(in the rows, 128 means zero)
Turns in one plane each, and the order they were made in; the first pair answered
Q (before -> after):
[119 133 110 132 133 109 145 129 132 146 118 125 120 118 118 118 119 114
 128 153 125 114 150 135 154 130 114 138]  ->  [116 136 115 130 132 117 144 132 137 151 117 130 120 120 111 120 114 116
 119 155 129 123 153 128 153 129 114 136]
[137 135 101 143 105  99 126 100 116 103 151 135 114 143 131 135 137 146
 149 169  84  71 125 125 155 114 155 118]  ->  [130 140 123 125 113 111 118 111 130 126 160 151 124 143 115 126 123 145
 124 180  80  74 125 107 156  87 146 117]
[118 158 117  88 129 106 152 115 147 120 121 100  92 148 103  96 116 113
 121 144 106  95  52 116 130 151 156  99]  ->  [123 159 126  82 130 109 151 122 148 126 119 103  93 148  98  95 112 116
 117 148 105  99  57 111 131 148 155  98]
[148 100 156 130 123 152  91 125 116  79 139 119 150 154 169 140 170 141
 165  81 134 120  99 140  81 158 121 135]  ->  [141  92 150 134 118 141  91 123 123  89 148 116 158 145 166 124 170 133
 177  99 114  96  88 147  86 138 120 142]
F (before -> after):
[109 175  99 120 121 120 141 128 116 100 123 117  90 133 134 138 114 135
 142 123 121 111 123 120 131 124 184 106]  ->  [119 176 105 119 141 113 154 137 125 120  94 118  79 129 117 142 102 126
 130 116 137 134 150 116 148 137 160 112]
[133 145 187  97 133 136  80 127 126 106 173 116 128 118 151 112 136 119
 105 110 123 134  73  94  81 138 120 104]  ->  [154 130 187 104 163 123 105 142 141 142 125 120 115 104 123 118 120 101
  89 108 156 171 120 101 108 163  68 121]
[128  92 138 156 114 128 128 146 130 149 115 113 166  83  90 123 143 124
  95 162 160 127 128 174 136 130  78 149]  ->  [116  99 134 151  84 138 112 131 117 120 154 111 178  95 109 115 155 141
 111 166 130  96  86 171 108 109 118 133]
[122 154 124 108 137 167 128 119 124 151 121 148 137 128  78 150  84 132
  70 115 148 133 162  98 117 122 163 106]  ->  [138 109 102 154 144 133 149 110 137 176 104 153 139 107  84 143 100 111
  95 143 145 112 193 129 145 123 119 132]
S (before -> after):
[154 105 137 159 104 121 104  99 100 103 144 150 139 133 147 140 149 177
 145 143 122  97 146 178 106 132 155 147]  ->  [136 156 118 137 104 114 119 110  98  99 135 153 115 126 138 142 126 172
 140 154 120  87 153 164 117 123 196 121]
[138 113 181  76 127 170 117 178 152 180 109 157 100  82  67 118 121 100
  69 112 141 179 134 101 137 122  36 155]  ->  [172  48 166 144 102 161 111 147 123 150 116 149 125  99 114 141 167 117
 106  86 145 178 141 142 118 165  19 180]
[135 147 118 134 108 119 126 124  94  92 107 111 126 161 142 147 122 137
 151 109 150 151 160 118  92 156 112 132]  ->  [127 178 115 116 115 118 132 131  99  97 105 113 113 158 133 145 103 130
 141 114 147 151 161 105 100 141 128 117]
W (before -> after):
[130 138 159 192  77 129 128 117  66  60 117 143 121 149 146 142 100 138
 101 139 168 113  96 131  94  88 168  69]  ->  [125 140 165 185  78 133 120 121  70  62 126 135 127 148 151 130 104 135
 101 139 164 107  77 133  89  82 165  72]
[ 99 146 157 133 134 113  76 123 168 163  88 159 162 133  97  99 142 109
  95  95 118 155 134 120 124 152 123 122]  ->  [104 144 154 138 136 114  79 122 165 167  80 158 160 134  97 101 142 109
  93  94 122 158 145 124 126 154 125 119]
[134 116 142 137 119 131 128 121 137 128 145 142 125 120 134 112 125 119
 100 152 123 162 168 144 136 155 143 152]  ->  [127 131 137 125 122 135 132 123 139 126 144 144 120 119 133 113 120 116
 100 157 122 155 171 141 137 150 154 143]
[115 144  89 148 141  99 162 122 126 149 111 148  87 116 124 131 106 110
 144 173 115  93 175 119 162  93 171 103]  ->  [102 159 104 122 140 109 151 132 134 142 136 135  93 112 121 107 110 108
 149 175  97  77 136 114 154  70 178 108]

Each pair is two turns apart.
[142 141 106 104 153 128 149 147 167 146 104  98 115  90 120 122 132  84
 183 173 117  99 107 132 131 121 131 135]  ->  [137 165 121  70 152 151 140 159 163 137 109  96 108 103 110 129 117  97
 162 150 125 117  90 112 116 124 150 116]	F, F
[114 123 152 159 118 168  99 125 116 151 154 193 161 148 124 155 109 166
  78 148 125 139 171  97 105 102 152  97]  ->  [123  90 133 189 118 142 111 117 125 163 144 195 164 133 133 150 115 154
  96 167 121 125 191 123 122 107 122 117]	F, F
[139 131 136 127 116 119 127 132 131 125 123 104 135 121 133 104 138 108
 147 126 129 114  98 154 130 135 103 150]  ->  [138 148 151 104 124 132 125 142 129 124 120 104 130 132 122 113 126 112
 126 107 141 138  94 139 126 143 112 141]	F, F
[111 114 135 123 105 128 143 119 109 106 113  71 114 103 153  85 128 136
 173 134 131 106 106  91 139 138 111 126]  ->  [124 100 126 143 109 124 149 115 107 107 101  80 113 105 157 100 130 142
 173 132 145 121 134  98 143 155  99 130]	W, W
[167 133 129 128 132  90 136 110 144  94 103  84 142 115 124 123 145 141
 118  98 128 147 122 146 125 192 112 105]  ->  [161 120 120 143 116  74 133 100 151 106 127  89 159 103 129  97 154 132
 141 137 101 102 109 156 129 160 105 118]	F, Q
[141 113 150 154 124 135 152 139 119 129 107 122 100 119 112 141 149 122
 117  99 150 128 135 160 131 178  87 134]  ->  [124  98 145 167 106 130 139 127 122 127 146 128 122 118 120 117 159 122
 136 138 113  76 112 161 123 132  94 140]	F, Q
[180 133 174 121 146 155 112 141 114  97 122 130 144 137 135 141 113 160
  82  87 180 207 121 150 156 174 143  99]  ->  [179 125 122 153 121 116 129 118  94  65 126 113 135 125 167 143 139 151
 138  92 167 171 111 184 161 190 162  99]	S, Q
[ 91 169 119  80 139 154 123 120 205 159 125  95 136 127 150  91 153 111
 108 171 108  63 136 122 146 102 125 119]  ->  [119 100 138 122 141 158 114 111 205 168 120  96 160 133 165 100 181 121
 110 154 123  82 154 147 137 132  67 153]	S, W
[130 112 155 118 111 155 107 117  94  83 141 103 116 134 152 103 148 126
 154 103 127 109  76 146 102 151 115 123]  ->  [142 126 158 107 125 162 117 127  89  88 112  98  99 140 138 115 130 125
 139  80 153 146  98 142 112 178 108 122]	F, S
[168 134 117 126 122 157 157 132 126 144 132 109 122 113 136 159 118 144
 114 138 150 158 126 116 134 141 152 112]  ->  [167 128 104 134 122 144 167 131 131 156 129 112 120 100 131 153 114 130
 124 157 147 146 136 123 145 136 143 116]	F, S
[132 117 143 116 123 129 124 145 153 158 150 145 136 122 121 122 124 131
 110 137  99 118 131 127 139  88 109 146]  ->  [138 113 149 119 114 134 116 139 149 148 161 143 144 129 128 124 133 140
 113 135  93 116 120 128 126  87 113 145]	W, F
[139  97 114 147 130 118 147 123 133 156 129 128 134 125 126 108 116 113
 144 139 120 111 149 135 141 115  89 161]  ->  [145  87 115 160 127 126 142 118 130 154 125 133 139 130 132 122 119 123
 137 130 124 117 155 135 139 123  88 158]	Q, S
[132 148 173 112 132 154 122  89 108 153 163 156 168 161  98 137  84 153
 143 121  76 121 132  98 124  77 122  89]  ->  [147 131 190 107 156 154 124 102 120 171 143 148 166 155  83 131  86 139
 128 107  96 153 143 104 136  95  78 108]	W, F
[151  68  86 201 112 103 145  99 113 115 121 117 121 130 171 166 155 129
 169 115 128 130 154 172 127 180 118 154]  ->  [103 176  91 111 100 142 132 111 104  81 150 115  98 149 151 163 113 145
 145 111 110 122 102 112 106 136 224  87]	F, S
[153 115 118 146 130 117 132 126 128  96 106  98 126 125 155 123 165 115
 152  70 148 151  97 168 121 170 117 136]  ->  [135 169  85 126 135 108 151 131 122  97  86 116  94 119 139 144 125 114
 142  85 151 154 132 144 142 164 160 104]	W, S
[133 153 158  92  98 161 123 131 110  91 141 128 144 102 121 152 142 142
 117 126 158 148  77 154 120 149 114 119]  ->  [141 141 150 108  95 156 125 127 108  88 136 128 143 106 125 160 149 141
 121 118 163 153  88 163 120 163 113 120]	S, W
[ 94 171  99 139 147 112 135 126 105  97 156  98 127 124 120 141 129 100
 155 113 112 102 131 129 139 118 130  96]  ->  [ 96 182 121 118 159 125 129 142 110 103 151  88 124 130 107 137 125 100
 134  92 122 128 122 119 140 127 117  98]	W, F
[ 85 163 119  89 143 154 138 140 118  98 127 127 119 171  89 146 117  98
 110 156 116 181 121 100 146  70 161 138]  ->  [111  95 141 126 153 145 136 141 138 132 122 129 142 157  87 131 144  86
 108 170 120 180 134 127 156  73  86 183]	S, F
[116 141 131 114 155 118 113 124 119 151 120 115 118 122 143 114 133  94
 133 134 119 113  82 121 140 124  90 165]  ->  [126 122 117 139 160 112 122 117 111 153  97 126 111 125 146 137 124 104
 132 134 133 128 121 129 151 149  82 167]	W, W
[148  97 152 115 132 149  97 113 138 130 147 133 142 137 144 142 127 146
 102 135 121 145 125 128 107 108 117 125]  ->  [153  98 145 120 143 142 104 114 138 140 128 141 132 134 138 154 118 141
  95 135 133 155 151 124 118 117 115 124]	F, W
[137  99 160 124 152 112 150 162 130 183  64 154 128 111 107 137 146 106
 138 172 152 148 163 120 175 132  91 159]  ->  [118  89 172 119 120 132 118 151 125 177 134 172 164 124 121 117 155 123
 142 207 105  98 125 110 148  74 125 152]	F, Q
[115 116 127 143 117 158 132 104 121 134 133  91 176 123 125  74 189 137
 187 131  82 104  41 136 125 140 120 124]  ->  [111 127 173 107 138 191 118 125 135 164 130 111 184 133  93  72 159 148
 132 131  97 132  50 101 123 117 108 118]	Q, Q
[134 124  84 143 128 113 130 140 113 143 100 129 105 119 124 153 121 114
 118  89 142 122 170 120 120 155 115 114]  ->  [125 115  67 155 119 102 134 128 118 141 118 131 116 109 132 136 130 106
 139 117 119  85 160 131 122 130 120 120]	S, F
[163 120 104 158 160 120 146 117 125 113  93 133 108 144 144 130 112  99
 141 114 153 157 176 128 125 157  94 144]  ->  [144 108 100 166 133 116 128 102 132 114 150 141 138 140 155 100 132 102
 165 163 103  91 141 129 111  95 112 146]	F, Q
[180 135 140  76 171  97 139 156 149 119  72 105  70 106 106  96 117  81
 110 123 106 119 104 118 124 172  78  99]  ->  [193 100 134 107 171  96 141 148 143 122  59 117  76 111 110 110 127  91
 110 116 118 134 128 129 122 192  58 106]	S, W
[122 142  95 148 122 111 157 134 135 127 102 136  97 112 100 133 106 106
 118 151 125 123 152 139 132 114 162 148]  ->  [117 157 113 125 126 128 150 141 141 128 111 136 103 113  86 120 102 108
 111 152 121 121 132 124 124  99 163 146]	W, Q
[146 176  88 143 133 150 161 116 136 148 112 122 143  90 135 115 108 130
 103 153  81 106 148 127 156  90 153 122]  ->  [146 166 122 129 144 168 141 129 147 164 126 122 163  96 126 100 107 136
  80 147  81 119 130 119 147  82 127 132]	F, S
[121 159 110 115 130  99 140 137 134 111 100 108 116 128 119 119 130 102
 151 103 132 145  87 132 148 142 133 136]  ->  [122 153 106 124 124  93 138 132 133 108 111 109 120 127 127 116 135 103
 160 110 124 133  86 135 152 137 132 135]	F, F
[141 116 131 217 125 125 169 114 109 139  71 149 142 179 157 203 121 129
 119 106 168 148 178 139 154 191 124 127]  ->  [117 139  92 224 107  98 183 102 104 130  90 150 135 163 171 191 117 121
 152 148 139  96 170 141 165 160 164 111]	S, F
[139 152  89 147 160  89 160 104 162  92 138 114 147 122 127 126 121 117
 152 124 168 145 136 178 141 167 125 133]  ->  [127 171  81 139 149  95 155  96 153  79 156 116 146 126 133 128 118 124
 158 135 154 133 121 173 133 152 156 119]	W, F
[145  79 143 161 121 119 116 111 114 128 122 130 147 153 142 153 161 144
 125  94 151 189 146 140 125 166  93 152]  ->  [133  72 134 174 103 114 112  96 114 120 157 132 167 146 156 135 177 143
 150 126 117 138 118 147 118 133 107 154]	F, Q
[139 136 157 113 133 156 119 144 140 155 128 167 113 154  87 104 115 134
  51 137 114 164 150 113 109  83 132 126]  ->  [142 156 149 101 126 155 123 144 121 126 116 152  97 160  95 121 114 139
  60 100 129 184 143 114 101 120 160 112]	Q, W
[116 134 114 122 105 137 112 112 114 113 155 140 140 142 131 126 141 142
 146 128 114 116 106 128 118 116 160 117]  ->  [138 118 121 134 140 116 136 129 129 153 104 147 123 124 110 131 129 122
 128 128 148 150 160 137 151 145 104 141]	F, F
[149 177 150 108 176 130  96 129 144  99 117 113 112 118 124  89 136 123
  91 101 140 144 116 126 120 120 122 113]  ->  [152 140 120 158 154  98 100 107 145  98 134 112 124 104 148  78 162 112
 133 132 117  99 110 160 126 104 112 135]	F, F
[136 165 112 104 141  92 159 135 146 109  84  80 107 110 115 100 114  98
 163 112 146 136  95 148 145 150  95 142]  ->  [129 165 109 106 130  90 155 131 149 108 105  80 118 108 122  86 122  99
 177 132 125 112  79 145 140 129 103 143]	F, S
[132 142  70 126 120 102 151 127 105  90 129 120 107 115 158 138 119 108
 156 127 133 127 133 138 136 166 169 108]  ->  [125 167  89  92 131 116 149 143 111  97 123 112  97 116 140 131 106 105
 137 114 140 142 127 119 133 161 169 101]	W, F
